In the data rows, the value 128 means zero.
Here are some points:
[135 148 103 154 144 132 140 144  83 132 177 142 119 161 110  99  95 157
 107 102 123 166 132  70 121 135 142 105  89 164]
[156 154  99 142 110 158 126 130 125 168 179 141 128 141 142 130 165 133
  99 125 101 173 130  85 132  74 127 118 105 152]
[172 155  70 126 145 116  88 101 106 188 199 168 127 144 153  74 109 162
 116 122 136 168 113  88 104 128  99 111 120 128]
[115 108  96  92  80 164  54 103 159 201 147  92 118 149 112 156 106 119
 134 125 120 134 129 143  81 117  51  97 149  85]
[135 112 145 119 138 129 146 118 105  86  98 139 132 127 122 135 153  96
 111 137 128 107 139 111 155 140 121 159 131 145]
[166 123 119  99 147 128 114 106 121 168 166 148 116 131 135 147 119 145
  93 137 129 154 117 145  87 143  85  95 132 113]
[120 178 116 147 255  79 193 103  19 162 255 255 109 187 126  15 126 200
   0 139 151 172 150   0  68 162  84  87   0 167]
[125 133 114 115 184  81 150 101  64 125 228 159 154 138 113  74 100 150
  84 135 127 155 150  79  95 154 119 136  78 149]
[115 106 126  94 121 146  57 128 130 177 153 139 126 137 118 130 106  89
 136 124 100 140 107 131  71 141  53  98 119 103]
[129 134 103 110  94 170  80 125 128 188 175 101 134 133 137 137 102 148
 102 126 131 203 124 114 117  92 109 103 126 106]
[ 75 106 174 123 154 103 172 159  68  85  98 145 153  96 101  92  99  98
 151 125 160  44 151  84 112 194 147 209 109 163]
[129 156 122 141   0 225  69 164 255  86   0   0 194 100 135 235 177  82
 230 158  93 113 115 247 213  59 255 112 204  53]
[153 116 141 134  63 113  99 141 132 115  81  82 130 107 123 147 134 124
 157 132 127 110 126 142 140 140 151 140 147 108]
[111 123 132 110 117 114 114 140 110 139 105 116 129 125 106 135 122 109
 149 116 132 105 107 115  92 126 123 142 144 133]
[130 127 126 119  35 157  83 158 211 103  30  38 145 132 131 188 130 125
 209 121 117 113 106 176 169  74 185 113 153  97]
[112 114 130 120 152 119 134 143 105 138 143 154 135 106 126 121 108 136
 133 115 132 106 144 119 101 141 108 141 118 131]
[ 99  75 141  92  50 154  68 151 143 156  57  76 130 102 117 164 110  61
 192 123 129  67 140 161 110 141 125 141 167 107]
[156 127 118 159  26 137 107 107 228  89  74  69 105 121 138 111 204  56
 154 140 128 152  87 191 234  60 218  98 206 109]
[122 153 139 129 122 117  95 127  97 160 157 176 107 118 118 127  82 150
 108 141 104 149 121 131  99 128 127 116 109 102]
[136 130 126 119  65 146  94 132 198 135  81  80 137 117 140 155 133 120
 172 112 108 119 127 180 157 106 171 114 145 117]
[ 92 112 166 165 138  62 255 193  44  13  64 143 107 108 107  59 137 118
 173 128 156  51 189  81 221 233 209 182 124 184]
[129 111 157 123  87 150  81 125 149 161  50  78 124 112 129 171 128  85
 163 113 141 105 101 169 130 134 118 147 152  98]
[143 113 113 135 157 130 115 107 129 156 160 148 110 113 141 135 126 133
 113 131 110 148 110 149  85 134  86  87 123 101]
[105 127 148 145 100 101 150 147  92  83 102 121 129 125 108 103 114 118
 138 134 123 100 138  97 163 132 179 168 116 151]
[142 158 144 129  51 185 126 148 188  84  10  67 155 116 129 213 172  82
 197 136 135 107 120 178 184  92 204 139 173 134]
[142 155  56 144 140 151 117  77 158 132 140  87 122 154 131 134 143 103
  95 135 104 170  69 155 148  78 137 131 125 123]
[139 173 115 169 138 105 230 180 128  57 104 129 138 161 151 101 160 164
 110 131 130 148 151  92 201 105 205 147  97 189]
[ 86  96 128 116  92 149  82 122 135 125  71  92 137 112 102 183 125 105
 151 127 134  87  90 139 148 125 130 132 158 108]
[125 164 115 143 113 120 153 144 143  73  73 112 141 116 117 118 141 104
 127 131 123 118 147 110 185 102 177 149 131 158]
[140 117 102 143 132 154 118 135 154 149 181 135 133 151 160 146 135 138
 114 134 123 180 129 142 121  94 127  98 114 111]
[ 77 114 126 112 100 151 101 131 116 128  99  98 150  95 135 127  55  82
 138 115 148 100 143 120 103 123 111 148 138 115]
[127 139 149 131 166 130 154 112 118  80  91 159 117 143 150 135 137 143
 105 119 133 100 141 117 162 130 110 158 139 143]
[138 121 179 118 187  58 208 106  62 140 207 221 112  95 109  31  83 147
 101 122 159 116 168 104  78 212  59 115  90 151]
[142 172 100 148  45 162 141 132 212  71  54  87 141 149 142 155 172 120
 152 127 144 151 129 159 221  49 236 141 152 134]
[145 166 111 147 171  93 173 117 131 121 195 160 135 117 152 135 144 146
  82 125 112 180 138  83 141  90 118 113  97 149]
[100  47 255  21 255   0 195  98   0 207 163 255  77  47  15  50   3  62
  79 105 157   0 158  80   0 255   0 220  96  37]
[112 121  87 130 107 143  96 145 110 127 140 139 138 132 123 118 109 141
 129 131 118 133 141  92 138 115 137 152 124 124]
[103 104 190  98  66 115  87 128 156 137  75 106 137  63 100 170 108  76
 187 132 138  76 120 164 123 153 100 140 180  93]
[141 115 110 112 164 129 116 101 127 153 169 149 131 140 141 134 124 149
 114 126 132 129 132 131  89 127  89  99 126 113]
[144 137 132 133 172 110 151 124 110  95 159 164 134 154 124  99 133 132
  67 110 126 146 135  99 145 118 133 132 120 156]
[159 107 127 133  32 129 104 140 207 123  65  71 156 116 148 162 141 138
 180 145 106 161  74 170 139  66 168  85 144 100]
[ 80  93 169 148 215  42 185  87  66  50 118 196  97 103  83  84 141 118
  91 129 151  50 101  93 153 187  52 203 139 131]
[153 151 119 136 114 140 129 136 161 108 107  97 129 133 144 154 146 122
 144 138 114 156 123 144 144 100 167 110 125 128]
[126 137 162 148  93 139 182 181 121  87  35 106 146 111 132  99  91  88
 177 114 127  89 188 129 192 141 189 152 152 170]
[163 142  77 159  66 197  64 108 224 127  59  60 168 110 159 189 167  96
 140 126 120 159  90 179 169  45 173  89 174 111]
[158  84 165 116 158 128 161 113 153 107  67  74 104  95 129 110 168 107
 122 132 115  86  99 182 144 133  86 164 156 112]
[157 127 113 149 177 126 168  97 126 125 174 167 130 154 144 114 140 152
  87 117 116 175 123 108 116 115  92 115 105 139]
[131 153 114 128  73 151 117 118 161 123 117 113 146 123 132 164 142 145
 128 146 137 143 123 149 136  77 158  95 141 159]
[146  85 144 137 183  97 170  74 128 106  96 152  54 102 150 180 161  81
  91 123 111 101 117 137 130 106  59 136 151 122]
[114 153 127 143 145 129 151 157 108 110 161 151 128 117 130 100 129 155
 126 140 133 133 149 112 136 146 130 118 104 148]
[137  75 199  41 140 103  73 121 130 255 161 163 104  68 124 148  86 128
 143 106 124 109 123 162  15 206   0  76 171  40]
[129 135 100 132  16 192  50 110 227 138  11  11 157 117 124 219 159  67
 188 108 111 115  87 177 154  58 170 125 177  61]
[134 151 108 142 155 144 146 128 148 129 137 128 132 149 113 102 149 128
 108 146 116 150 111 145 154  96 125 122  97 132]
[117 119 151 114 149 115 123 150 103 139 150 147 132 106 113 124  96 133
 129 146 140 113 136 107 100 148 105 108 120 116]
[100 185  99 158 108 113 161 136  85 124 168 123 108 193 109 108  92 166
  80 125 174 173 189  69 153 112 222 157 115 172]
[163 126 152 136 120 107 120 115 186 140 116 123 132 107 156 156 156 113
 140 108 143 132  93 183 145 142  96  95 157  89]
[112 127 130 148 133 102 159 146  92  75 117 141 119 120 136 101 139 127
 153 126 126 108 141  94 164 140 142 167 122 145]
Here are 10 more points, each followed by its number:
[147 135 121 138 149 139 141 119 127 131 165 136 122 149 128 107 139 150
  96 126 119 163 140 115 127 112 139  99 101 141] 0
[ 82 124 163 106  96 120 147 162 102  93  83 130 111 111 116 112 101 106
 156 149 149  77 175 113 139 201 150 180 129 133] 1
[103  84 159 118 126 127 103 130 108 139  56  89 131 122 112 122 118 100
 153 123 126 111 127 118 104 151 106 157 152 134] 2
[138 134 139 111 173 106 163 163 113 107 138 146 130 122 135 127 126 148
 118 136 121 116 119 116 117 159 134 158 107 155] 3
[160  89 145  80 112 116  37 115 160 191 119 109 131 120 115 158  92 108
 179  98  93 115  82 207  52 173   9 107 154  55] 4
[ 91  96 193  74  84 124  34 106 157 193 145  89 112 119 103 146 103 112
 157  90  93 169 113 191 121 142 114  71 163  60] 5
[139 126 110 122 145 140 125 105 129 138 146 141 120 136 133 120 123 127
 115 127 130 151 119 140 116 115 119 120 130 133] 6
[170  92 136  85  65 140  70  80 233 176  39  69 107  91 133 227 172 107
 181 116 106 132  79 223 102 110  52  97 166  42] 7
[ 88 114  89 138 193 125 113  89  52 136 207 162  89 121 111  82 120 106
  67 137 102  98 136  74 104 158 106 157 107 154] 8
[112  96 144 117 117 128 111 118 105 124  91 110 116 108 112 151 109 109
 156 119 133  86 136 133 108 169 119 163 150 116] 9
Which three of these numbered points are nearest to each point below by angle, seen from the average point of the first points? Their numbers follow each, nearest first.
[128 158 134 148 152  94 216 171  82  73 166 173 139 145 133  77 102 162
 128 138 149 126 167  67 176 151 200 149  88 171] > 3 0 1
[143 172 111 152 158 118 170 142 129 112 187 148 127 146 136  87 158 166
  79 139 128 170 134 106 157  82 169 104  87 172] > 0 6 3
[103 125  87 123 169 129 109 101  71 114 162 152 115 127 128  92  88 124
 107 137 146 121 149  75 112 140 123 162 108 156] > 8 3 6
[161 127 148 105  43 170  95 129 231 143  28  47 126 108 153 210 193  87
 180 130 103 126 117 219 169  91 164  99 170  76] > 7 5 4
[114 107 110  79  56 126  91 167 163 192 108 123 135 134 121 120 135 116
 153 117 103 133 125 182 144 147 165  61 141 126] > 5 7 4
[165 146 107  98 171 153  31  94 122 224 241 165 125 152 133 148 117 151
  72 114 132 204 129 150  34 133  33  39 116  97] > 6 0 4
[141 161 118 136 109 148 159 114 128 100 150 134 125 158 120 101 119 144
 125 135 130 156 157  89 155 114 179 132 125 153] > 0 6 3
[133 170 118 104  96 143  76 155 188 167 151 123 125 123 127 158 123 129
 148 112 121 140 131 143 132 101 165  91 129 106] > 5 7 4
[156 126 122 137 102 154 107 139 184 134  85  86 131 122 148 173 161 111
 156 125 128 136 102 175 161  93 147 119 159 108] > 7 5 4
[132 131  96 122  82 164  75 129 146 179 167 108 153 135 131 143 108 154
 137 111 101 163 134 149  98  82 149  62 126 106] > 5 6 0
[172 169 118  71  48 135  53 177 205 212 157 165 205 110 158 186 125 191
 110 138  97 151  98 144 142  80 151  22 130  94] > 5 7 4
[138 119 150 131 152 122 158 121 158 103 116 115 136 124 127 119 145 131
 117 133 129 122 114 129 151 130 154 156 123 109] > 3 0 1
[ 30  86 159  35  66 154  66 130 117 194  10  42 155  82 113 179  82  66
 227 127  80  37 151 175 111 129 149 122 221 110] > 2 9 5
[ 95 121 142 107 113 115 105 112 108 130 101  99 123 100 101 133  92  80
 154 121 147  76 147 132  99 152  96 156 173 118] > 9 2 1
[102 107 167 108 150 101 119 124  92 161  98 148 109  74  75 125  91 104
 150 117 134  80 144 124 107 195  80 144 150 116] > 9 2 1
[119 180 119 165 190  99 209 151  76  38 156 164 101 130 127  67 154 155
  90 158 123 123 132  87 187 133 178 174  84 193] > 3 8 0
[144 138 146 142 172  62 175 130  91 121 134 172 111 111 119 109 117 130
 122 143 133 103 133 120 154 139  95 155  99 141] > 3 8 1
[101 101 138  82 122 128  97 140 194 142  71 145 120 121 114 183  98  99
 127  71 123 114 137 134 162 125 174 128 203 113] > 5 7 9
[188 104 104 137  29 167  65  89 255 133   0  30 112 102 154 255 208  52
 207 133  99 110  70 223 143  65 120  99 197  80] > 7 4 5
[183 120  90 121 176 135  95  93 118 176 235 175 134 161 182 124 130 139
  66  93 168 187 126 138  65 119  54  26 115 121] > 6 0 8
[120 111 136 122 181  97 126  85  89 121 151 156  97 116 122 106 104 107
  71 129 116 118 133 105 109 146  93 169 103 137] > 8 3 6
[ 85 137 153 108 122 110 165 170  85 101 112 146 121  99 112 103  98 119
 139 125 134  78 154 102 135 176 145 148 133 135] > 1 3 9
[ 86 124  89 122 174 118 131  93  60 140 202 145 136 143 113  82  75 127
 107 127 139 124 154  44  79 149 125 127 104 149] > 8 0 6
[151 198 113 189 123 111 192 179 142 111 204 134 144 208 160  97 165 146
  95 158 162 175 174  98 166  91 222 102  68 161] > 0 3 6
[118 115 128 103  63 141  68 142 144 145  99  97 136 123 129 143  95 102
 172 112 157 125 129 132 127 119 158 139 157 123] > 5 2 9
[122 103 141 110  92 129  94 119 140 147  93  99 122 107 117 156 115  94
 166 121 123  95 133 143 117 144 140 135 157  98] > 9 7 2
[ 85 154 109 132  73 139 141 158  94  93 115 113 144 137 114 100 111 126
 163 130 137 101 183  79 152 104 198 170 147 176] > 1 9 2
[127 121 109 110 120 140  93 124 170 174 132 141 110 140 147 175 134 143
 137 128  92 169 110 148 107 110 130  90 131 128] > 5 7 6
[142  71 184  97 167 115 101  95 142 200 135 140 132  87 127 173 126 102
 149 131 100 107  81 199  60 185   0 108 130  73] > 4 7 5
[100 176 150 204 255  56 238 115  59   0 132 165  88 155 129  51 159 168
  91 187 133 105 130  24 230 142 188 218  89 245] > 3 8 0
[ 64  55 156  56  41 113  28 151 107 177  20  47  98  42  92 200  64  11
 242  89 193   7 147 174  67 184  73 126 202  50] > 9 2 4
[143 136 133 123 145 109 143 135 111 114 105 130 126 103 146 126 127 124
 135 127 131 120 115 127 126 139 108 146 151 125] > 3 9 2
[129 114 129 105 131 127  99 111 129 159 117 133 120 125 126 134 107 109
 138 123 126 114 124 142 112 147  95 116 134 112] > 4 5 9
[138  81 109  96  67 174  61 108 209 193  12  35 117  71 117 250 160  74
 170 142  78 113  49 246 111  73  77  90 255  39] > 7 4 5
[136 124 104 111 130 132  94 104 121 173 155 140 139 131 126 138 120 123
 120 117 120 145 122 141  98 117 102 121 134 124] > 6 4 5
[127 117 125 147 131 126 105 116  93 138 182 137 134 120  86 115 102 111
 128 108 148 100 154  78 113 134 126 167 129 135] > 8 9 1
[142 137 137 156 145 135 166 120 120  80 120 117 120 140 118 118 156 121
 111 142 141  93 122 124 151 115 145 171 116 166] > 3 8 1
[127 123 117  98  89 168  85 132 137 165 156 122 138 144 123 143 111 114
 132 118 129 148 126 155  84 121 111  91 130 119] > 5 4 6
[110 113 119 132  85 118 156 183  84  61  87 137 151 134  78 113 104 134
 183 143 125  91 170  69 169 165 205 188 131 152] > 1 9 3
[ 94 122 129 131 113 161  93 117 114 128  95 109 131 114 118 159 115  86
 165 134 137  89 132 111 146 135 134 155 141 123] > 9 2 1
[119 137 158 140 103 115 159 142 139 103  69 129 127 121 128 121 132 107
 149 129 133  93 132 139 191 148 161 158 125 140] > 1 9 2
[149 121 113 109 152 141 104 116 139 168 165 152 133 129 139 131 158 137
  94 104 134 156 100 153  96 101  95  73 126  91] > 6 0 4
[164 123 139 118 103 147 127 108 198 155 103  87 149 135 118 184 156 105
 151 137 118 124 109 193 145 114 112 107 148  98] > 7 4 5
[199 142 121 157  90 171 112 121 187 103  57  66 145 119 142 161 177 113
 144 130 112 143  84 190 168  89 133 113 170 114] > 7 4 5
[181 108 110 120  49 171  85  99 206 116  58  55 149 127 140 216 202  88
 180 129  96 142  80 211 174  71 168 106 194  90] > 7 5 4
[118 118 112 148 154 126 139 102 101 122 141 143 102 129 141 116 121 130
  97 130 129 127 115  98 111 126 103 148 108 135] > 8 6 0
[150  97 155  95 141  97  90 124 139 164 103 126 114  96 126 170 130 107
 156 122 125 108 111 174  63 161  27 114 163  80] > 4 7 5
[117 107  93 126 158 120 139 119  90 136 182 152 120 120 112  91  97 140
 116 144 148 113 135  90 100 130 119 158 104 152] > 8 3 6
[117  88 164  78 110 130 125 162 135 138  77  90 127  88 113 150 114  83
 179 120 131  78 135 150 115 173 112 174 155 119] > 9 2 1
[ 84  97 132 117  68 131  66 100 131 145  91  51 142  93 134 165 105  86
 141 114 122 109 114 133 110 124 112 119 164 116] > 5 2 7
[137 150 151 143 140 107 139 149 109  72 140 145 144 141 131 131 102 172
 190 124 107 136 168 133 128 147 143 132  94 130] > 3 1 0
[147 137 127 150 142 126 143 129 132 114 124 120 133 143 130 130 145 137
 128 135 125 151 121 130 139 118 146 123 110 140] > 0 3 6
[104 101 104  93 111 139  68 123 124 165 102 104 142 107 124 148  78  92
 181 117 147  84 140 131 112 134 139 150 151  98] > 9 2 4
[ 68 151 138 105  25 137 145 205  99  66 107  86 174 117 127 110 106 121
 177 126 133  89 177  65 189 133 251 197 175 196] > 1 9 2
[111 130 110 142 137 140 122 130 114 119 158 140 137 143 129 112 130 146
 117 127 141 144 152 100 131 109 138 116  97 142] > 0 8 6
[132 149 117 152 146 124 163 119 121 105 151 126 134 134 130 128 154 131
 107 140 127 146 128 116 139 102 135 126 114 144] > 0 6 3
[159 144  71 167 163 134 137 129 123 143 222 155 120 187 129  93 164 165
  86 136  96 197 115 106 119  88 144  80  92 151] > 0 6 8
[118  98 113 100 110 136  92 144 122 145  93 117 125 113 104 148  84  96
 154 113 109 102 136 123  98 144 115 161 151  93] > 9 2 4
[102 149  98 144  96 139 138 156 108  93 100 112 136 127 126 109 118 111
 141 135 116 109 167 101 184 122 213 184 140 167] > 1 3 9
[122  82 144  52 147 126  69  64 113 188 115 122 104  66 107 166 125  87
 145 114 131 109 108 173  35 170   0 110 168  89] > 4 7 5
[124  96 178  78 142 113  98 100 128 183 122 135  96 101 121 144 125  96
 131 107 116  91 103 163  73 167  37 124 138  81] > 4 5 7
[165 146 116 137 100 174 116 114 201 125  77 109 142 132 157 168 169 112
 127 127  89 139  77 203 137  99 134  79 160  90] > 7 4 5
[161 120 131 127 106 163 111 101 182 162 102  92 145 101 158 170 179 133
 168 121 108 129  96 191 124 112 117  98 147 112] > 7 4 5
[141 122 118 102 125 151  35  37 211 174  73  73 110  88 129 213 188 106
 147 109 122 128  90 190 118  99  71 144 187  69] > 7 4 5
[140  96 136 124   2 197  55 116 255 127   0   0 135  89 114 226 179  32
 220 128 126 103  54 212 194  68 159 119 213  84] > 7 5 4
[147 123 135 110 108 122 124 127 154 126 100 105 124 124 138 161 154 130
 145 115 129 124 102 161 135 131 135 115 138 128] > 7 4 5
[150 129 124 131 142 141 122 115 136 162 162 140 129 132 144 119 132 133
 108 120 143 148 111 128 128 117  89 102 124 123] > 6 0 8
[140 146  69 112  99 168  67 116 158 183 206 167 147 143 160 136 104 144
 125 129 113 207 115 166  76  82 116  44 105  97] > 6 0 5
[139 147 128 179 175  61 171 115  94  69 117 168 112 121 153  94 148 160
 118 174 138  67 107  99 193 130 131 168 106 167] > 3 8 1
[132 123 151 100 128 122 121 124  92 154 134 136 143 121 120 128 110 121
 125 123 161 114 136 125 105 156 127 125 147 118] > 9 4 8
[118  91 110  77 132 128  51  97 130 198 148 103 101 123 100 160  84  92
 141 124 112 136 113 158  71 138  43 132 161  79] > 4 5 7
[ 87 116 164 127 113 100 154 174  66  76 126 162 117 122  99  78  77 114
 140 132 130  58 167  76 135 166 147 180 113 144] > 1 3 8
[110 128 176 172 153  49 255 205  19   7 157 188 126 142 140  35 112 202
 108 143 143  84 201  25 175 196 190 195  59 198] > 3 1 8
[127  98 143 127 233  96 141  64  53 147 242 219  77 126  86  62 130 121
  53 137 130 130 123  74  50 170  12 139  73 136] > 8 6 0
[ 90 125 159 166 138 101 155 161  95  88  87 114 125 110 111  72 122 121
 135 122 168  54 162 104 171 148 184 197 127 160] > 1 3 9
[104 103 145 120 125 124 115 121 124 137 114 104 121 100 112 128  94 100
 154 120 136  92 135 126 128 123 113 164 146 114] > 9 2 1
[124  89 162 107 178  96 135  79  98 118 115 149 108 113 119 124 150 102
 140 114 123  82 109 128 119 179  64 161 146 113] > 9 2 8
[103  84 149  84  53 148  90 140 147 158  80  80 115  91 124 164  86  70
 193 104 138  81 136 160 117 175 101 131 173 104] > 9 2 4
[106  71 107  53 141 155  39 103 140 181 145 126 113 102 103 167 103  91
 142 100 140 143 105 166  66 140  17 103 148  66] > 4 5 7
[126 130 134 143 134 109 158 129 114  95 103 127 123 138 123 132 144 118
 123 131 132 108 113 131 144 111 144 134 139 154] > 3 1 8
[138 141 161 139 137  92 149 150 119 120 163 174 167 115 142  82 106 157
 110 142 126 132 167 140 118 162 118 131 125 120] > 3 0 8
[102 129 123 148  68 151 131 176 121  81  86 106 146 131 139 109 124  87
 146 152 138 118 151  82 183 135 211 169 146 157] > 1 2 9
[159 133 141 139 104 130 146 106 164 110 106 116 134 133 146 167 169 145
 139 142 122 133 101 161 166 121 129 113 124 130] > 7 0 5
[130 121 110 152  75 185 139 104 199  99  59  77 138 146 143 186 179  83
 157 126 119 141  98 190 175  94 169 142 146 109] > 7 5 2
[ 89  98 164  97 116 128 111 116 123 112 116 104 133 102 103 127  89 104
 145 136 157 102 123 137 107 155  94 123 166 109] > 9 2 4
[167 126 123 132 159 132 150 138 119 122 170 148 134 144 128 109 125 144
  91 126 126 160 125 112 124 130 129 124 113 157] > 0 6 3
[156 131 110 128  62 143  87 142 198 131  88  73 139 134 159 178 162 116
 167 113 124 126 112 167 155  98 140 100 145  90] > 7 5 4
[108  75 130  70 101 131  63 105 142 223 144 105 141 103 112 158  90 114
 127  96 121  96  93 150  63 133  41  99 152  93] > 4 5 7
[127 122 129 102 132 114 114 103 154 168 137 111 140 119 125 153 109 131
 131 135 124 131 122 149  88 152  98 103 143  90] > 4 5 7
[104 113 107 139 158 132 116 125  83 132 142 151 140 119 111 101  79 130
 123 130 145 125 149 116 107 140 109 168 132 152] > 8 3 6
[100 149  96 154 135 146 139 112  57  98 187 137 111 126  96  82  67 119
 109 163 141 116 166  37 145 115 155 175  99 141] > 8 0 1
[191 129 100 100 193 127 127 128 141 211 197 206 156 149 165 134 134 157
  92 102 137 200 131 145  23 146  64  59 116  95] > 6 0 4
[114  94 135 149 148 113 151 111 103 113 129 156 111 135 108 114 121 114
  97 129 121 101 126 108 104 139  93 144 128 155] > 8 3 6
[136 110 138 117 117 120 128 123 129 149 139 113 123 117 121 141 121 128
 127 127 131 119 118 143  91 129 101 112 132 112] > 4 5 7
[107 122 115 124 129 112 112 168  99  92  81  99 123 129 117 104  99 111
 143 137 140 103 194  90 150 144 178 168 128 165] > 1 2 9
[ 88  28 164  47 201 109 121  95  93 179  95 102 102  66 100 137 120  61
 114 141 157  25 125 168  72 156   8 163 159  71] > 9 2 4
[ 64  76 146  80 109 147  55 136  78 143 102 130  99  91  85 128  95  74
 164 111 132  67 137 136  82 149 104 133 183 126] > 9 2 4
[117  71 151  83 180 109  99  57  98 161 163 129  84 112  88 144 108  91
 102 103 140 127 123 153  48 151  11 111 125  94] > 4 6 8
[144 137 126 121 131  95 143 143 101 144 150 135 117 151 131 104 119 149
 141 124 150  95 146 127 123 133 142 148 110 138] > 3 8 0
[165 152  77 144 117 151 121 122 127 122 211 152 129 146 128 134 171 165
  84 129 108 196 130 115 107  86 143  80  86 155] > 0 6 8
[149 104 179 110  86 142  73  90 198 170  65  94 135 119 134 227 181  98
 169 117 109 142  92 218 129 122 108  60 178 102] > 7 5 4
[123 122 132 114 115 137 118 128 110 136 109 112 133 123 112 136 115 123
 130 119 124 110 120 127 124 134 122 123 128 104] > 9 4 2
[ 85  80 177  79 255  69 152  73  12 189 195 203 117  60  72  70 115 101
  75  93 127  78 129  68  49 231   0 186 121 144] > 8 3 9
[144 139 130 143  88 144 137 136 187 115  86  92 136 147 146 169 166 129
 132 123 135 133 109 159 158  80 156 107 153 123] > 7 5 4
[115 120 144 105 199 103 126 132  57 169 230 191 105 117 123  76  73 158
  94 114 134 134 146  80  62 174  40 132 120 109] > 8 6 3
[ 92  99 122 103  73 144  98 126  87 153 128 125 134 108 110 138  89 102
 155 145 120 111 155 111 100 135 118 148 128 147] > 9 2 1
[ 97  97 149 114 190  89 127  91  84 149 151 172  92 106 105  98  97 125
 103 109 119  79 117 103  90 199  62 137 146 116] > 8 9 3
[ 94  78 122  74 116 132  63 117 105 170 124 108 114 105 103 140  97 108
 153 126 110  98 111 134  71 146  74 131 160  88] > 4 9 5
[127 116 182 132 120 120 124 138 148 158 119 148 110 104 121 152 109 106
 139 159 134 128 128 170  89 132  80 104 143  98] > 4 5 7
[111 151 135 177 152  76 226 169  61  53 144 146 134 157 131  60 134 156
 112 144 144 119 178  73 208 127 210 168  67 188] > 3 0 1
[ 33 137 116 124  69 134 126 153  71  36  68  68 138 118 115  82 115 113
 181 133 148  80 204  85 221  89 239 157 116 170] > 1 2 9
[127 168 156 159 183  99 218 131 114  28 116 155 116 167 147  81 187 181
 111 130 126 123 141  47 183 111 143 181  96 165] > 3 0 8
[109 137 140 109  95 106 139 135  97 128  98 131 132 109 114 114 119  94
 167 135 135  72 160 119 147 165 160 164 145 130] > 1 9 2
[ 96  93 139 118 117 140 106 119 114 111 132  97 131 132 107 135 101  92
 143 129 133 102 138 128 116 127 117 173 151 133] > 9 2 1
[131 142  83 131 160 139 104  93 134 137 139 117 120 164 122 135 136 116
 105 133 121 140 113 121 122 111 118 115 112 114] > 6 0 8
[156 129 140 107 163 139  87  94 124 199 187 180 122  91 119 144 107 161
  84 120 129 161  92 154  54 129  66  56 131  98] > 6 4 5
[189 118 143  50  51 173  19 119 255 191  76  69 135 106 169 248 183 114
 182  98 139 132  49 242  91 103  68  39 197   0] > 7 4 5
[ 61 169 108 146 221  70 255 189   0  28 222 199 139 132 158  26 130 211
  58 179 162  93 230  22 183 119 228 222  40 251] > 3 8 0
[115 113 170 116 108 119 147 161 126 100  81 120 134 106 139 138 117 136
 153 123 144  93 162 142 151 150 153 133 131 135] > 1 9 2
[141 137 104 138 186 118 139 116 113 154 229 175 141 169 130  96 154 173
  91 123 117 170 148  91 102 100 115 104  93 125] > 0 6 8
[147 112 119  88 180 133  81  98 127 246 224 155 138 114 157 127  94 139
  93 122  96 193 129 153  37 151  43  51 116  92] > 6 4 5
[ 98 107 134 136 108 113 166 158 124  79  59  84 127  86 113 125 121 119
 144 132 141  55 173 150 190 152 205 161 117 125] > 1 9 2
[136 112 125 118 108 144  91 129 180 169  90 103 130 101 141 179 157 114
 142 111 122 136 102 185 114 125  87  97 152  93] > 7 4 5
[142 115 120 127 115 126 135 120 167 139 115 127 130 118 118 156 164 125
 129 131 118 137 118 155 137 123 120 124 118 114] > 7 4 5
[117 121 170 144  46 122 184 228 100  50  37  95 149 101 142 152 108  93
 234 147 157  68 153 170 208 164 219 171 150 155] > 1 9 2
[151 114 116 131 115 163  82  80 182 166 104  92 137 121 124 173 184 124
 118 124 119 136  90 188 123 102  85  99 135  78] > 7 4 5
[114 119 138 116 126 116 132 152 132 104 119 130 136 113 137 129 124 106
 143 137 134 117 145 114 147 136 144 138 137 136] > 1 3 9
[112  97 201  99 143 104 128  85  97 149  86 144  97  84 114 151 133 105
 126 135 121  72  91 162  95 189  50 129 155  81] > 9 4 2
[145 167  86 126 123 124  88 124 148 161 143 141 124 156 110 135 124 141
 137 103 165 171 134 155  86  85 136 103 106 104] > 6 0 5
[132 130 106 171  85 146 120 124 213  95  50  72 149 143 147 188 169 114
 153 139 121 134 111 180 197  80 195 114 151 130] > 7 5 2
[ 69 147 116 123  13 193  25 179  86 133  66  20 114 120  64 167  73  15
 147 104 127  37 132 132 110 130 174 176 169 108] > 9 2 1
[ 88  79 197 117 200  90 106  71  71 168 139 161 116  77  87 131 125 109
 132 122 145  88 111 111  75 179  17 169 128 104] > 9 8 2
[110 119 135 111  87 111  80 123 133 142  89  98 127 118 118 152 105  99
 143 109 150  98 138 142 101 132 134 121 159 130] > 9 2 5
[138 130 104 131  46 162  95 131 209 127  59  64 146 146 163 184 148 110
 166 112 116 157  85 164 166  71 166 117 170 106] > 7 5 4
[128 139 151 133 148 124 171 137 104 104 157 156 136 119 119 104  92 142
  95 133 155 144 140  94 135 154 131 129 108 152] > 3 0 8
[155 145  87 161  40 195 110 141 250  66   0  18 164 152 114 202 204  93
 195 167 121 109  85 191 243  34 239 132 148 127] > 7 5 2
[130 132 112 150  79 171  96 131 201 106  21  27 117 131 141 212 186  93
 168 128 147 136  97 190 223  77 193 159 169 127] > 7 2 5
[ 69 121 167 113 123 106 145 142  96  93 110 135 130 131 115 127  62 106
 156 120 117  64 152 118 127 165 146 168 123 149] > 1 9 2
[167 149 125 158  82 163 143 140 223  85  39  91 155 156 137 187 193 121
 142 138  92 156  83 182 186  68 203 123 153 117] > 7 5 0
[145  72 168 109  99 117 102  88 181 104  29  76 115  92 106 167 163  73
 125 166 106  92  86 199 116 133  82 115 183  61] > 7 4 2
[122 124 139 118 133 106 109 126 118 124 109 115 135 112 108 115 102 108
 145 117 129 108 134 111 119 146 128 143 142 119] > 9 2 1
[130  87 158 128  78 136 106 115 180 145  68  70 145 116 130 149 153  97
 176 117 133 116 108 160 118 132 113 129 164  86] > 7 4 5
[ 89 125 161 151 102 128 140 166 127  92  43  86 126 133 121 130 138  98
 173 118 145  97 156 131 176 166 212 164 147 137] > 1 2 9
[156  97 135 114 173 137 101  99 160 179 172 137 117 115 109 149 113 137
  98 106 111 139 116 161  57 139  42  77 144  86] > 4 6 5
[160 128 114 121  91 159 106 109 185 160 104  90 124 134 136 190 157 127
 140 117 115 163  91 196 130 116  71  83 164 130] > 7 4 5
